(in the rows, 128 means zero)
A single turn carries every row of the set below to another of its rows. Some are shown first; where does it send the rows asked next?
rone: [122 145 134 116 136 107 137 122  81 116 174 145 116 153 119 126 111 136
 142 132]
sural: [ 96 144 125 136 160 120 121 142 113 121 143 130 134 116 150 134 101 139
 136 143]
Fidov: [113 137 125 158 131 132 138 135 126 119 142 128 132 146  93 113 146 125
 132 167]
gara: [120 141 129 135 116 119 140 143 110 100 157 152 106 161 120 121 120 108
 137 134]
muli: [126 167 123 125 120 107 134 139 127  83 142 140 122 117 120 138 147 132
 120 152]
botid: [122 155 123 138 147 123 127 117 112 130 132 121 138 117 127 141 108 170
 118 167]
zeso: [100 123 113 121 130 116 134 152 127  92 143 166 126 149 119 130 134 131
 124 149]
Zatib: [135 138 126 134 114 115 148 134 106 122 149 132 114 167  86 139 139 134
 129 159]
sog: [114 158 124 128 125 120 130 148 129  83 142 143 122 116 132 138 146 130
 108 149]
gedu: [127 151 119 135 140 129 137 130 109 130 139 128 143 121 116 142 103 171
 102 166]
Savoz: [111 138 107 128 137  96 132 156  80 107 138 111 124 152 120 136  92 158
 134 145]
dogo: [111 143 126 145 133 130 142 161 142 119 133 129 142 122 103 117 122 155
 108 152]
Laz: [ 95 166 111 136 126 107  97 126 118  97 146 136 134 129 120 127 128 146
 122 162]
rabib: [ 89 136 113 143 141 125 127 138 111 118 135 151 128 126 142 143 136 138
 108 141]
ruda: [117 136 115 118 141 102 133 147  78 105 156 112 123 155 117 133  93 149
 142 134]
vapu: [104 151 115 146 139 115 103 142  98 108 152 113 127 131 128 133 100 160
 129 113]
daver: [114 142 108 127 129 122 161 136  70 101 138 117 107 135 107 133 122 135
 146 138]
Fovon: [102 153 107 158 129 109 100 148 106 105 145 121 124 133 120 132 104 163
 128 119]
vol: [122 147 133 144 129 140 128 110 101 129 143 112 129 125 108 136  86 146
 137 151]
Rof: [118 136 114 121 125 124 160 138  74  97 153 124 106 147 105 131 127 126
 140 132]
Toz: [133 132 153 122 119 119 136 133 117 115 144 116 126 141  85 138  96 147
 145 132]
Zave: [102 133 133 126 118 109 157 143 111  84 156 141 113 126 115 118 137 116
 130 157]
Ranil: [ 93 156 114 132 141 115  96 128 116  97 150 134 139 120 135 132 124 150
 115 154]
kufi: [135 138 139 118 119 104 140 132 115 124 155 119 124 152  85 132 103 154
 147 133]
zubu: [102 144 139 122 115  99 163 138 107  91 147 127 112 116 108 119 131 121
 142 155]
delun: [123 159 132 136 131 131 124 114 110 132 139 105 131 128 106 128  88 150
 145 137]
tamod: [107 142 126 141 131 128 141 153 138 121 120 136 132 115 112 130 126 161
 107 157]
Sume: [115 160 131 102 149 123 128 140  94 121 149 132 128 133 128 134  99 147
 137 114]
Bepo: [106 134 120 154 124 132 144 144 132 113 135 140 119 141  94 116 137 131
 133 174]
kip: [141 133 138 127 122 113 141 130 107 117 144 126 127 162  87 143 143 138
 125 157]

kip turns into Fidov
ruda turns into Rof
Zatib turns into Bepo
Where do these go?
sural turns into Sume
Savoz turns into daver

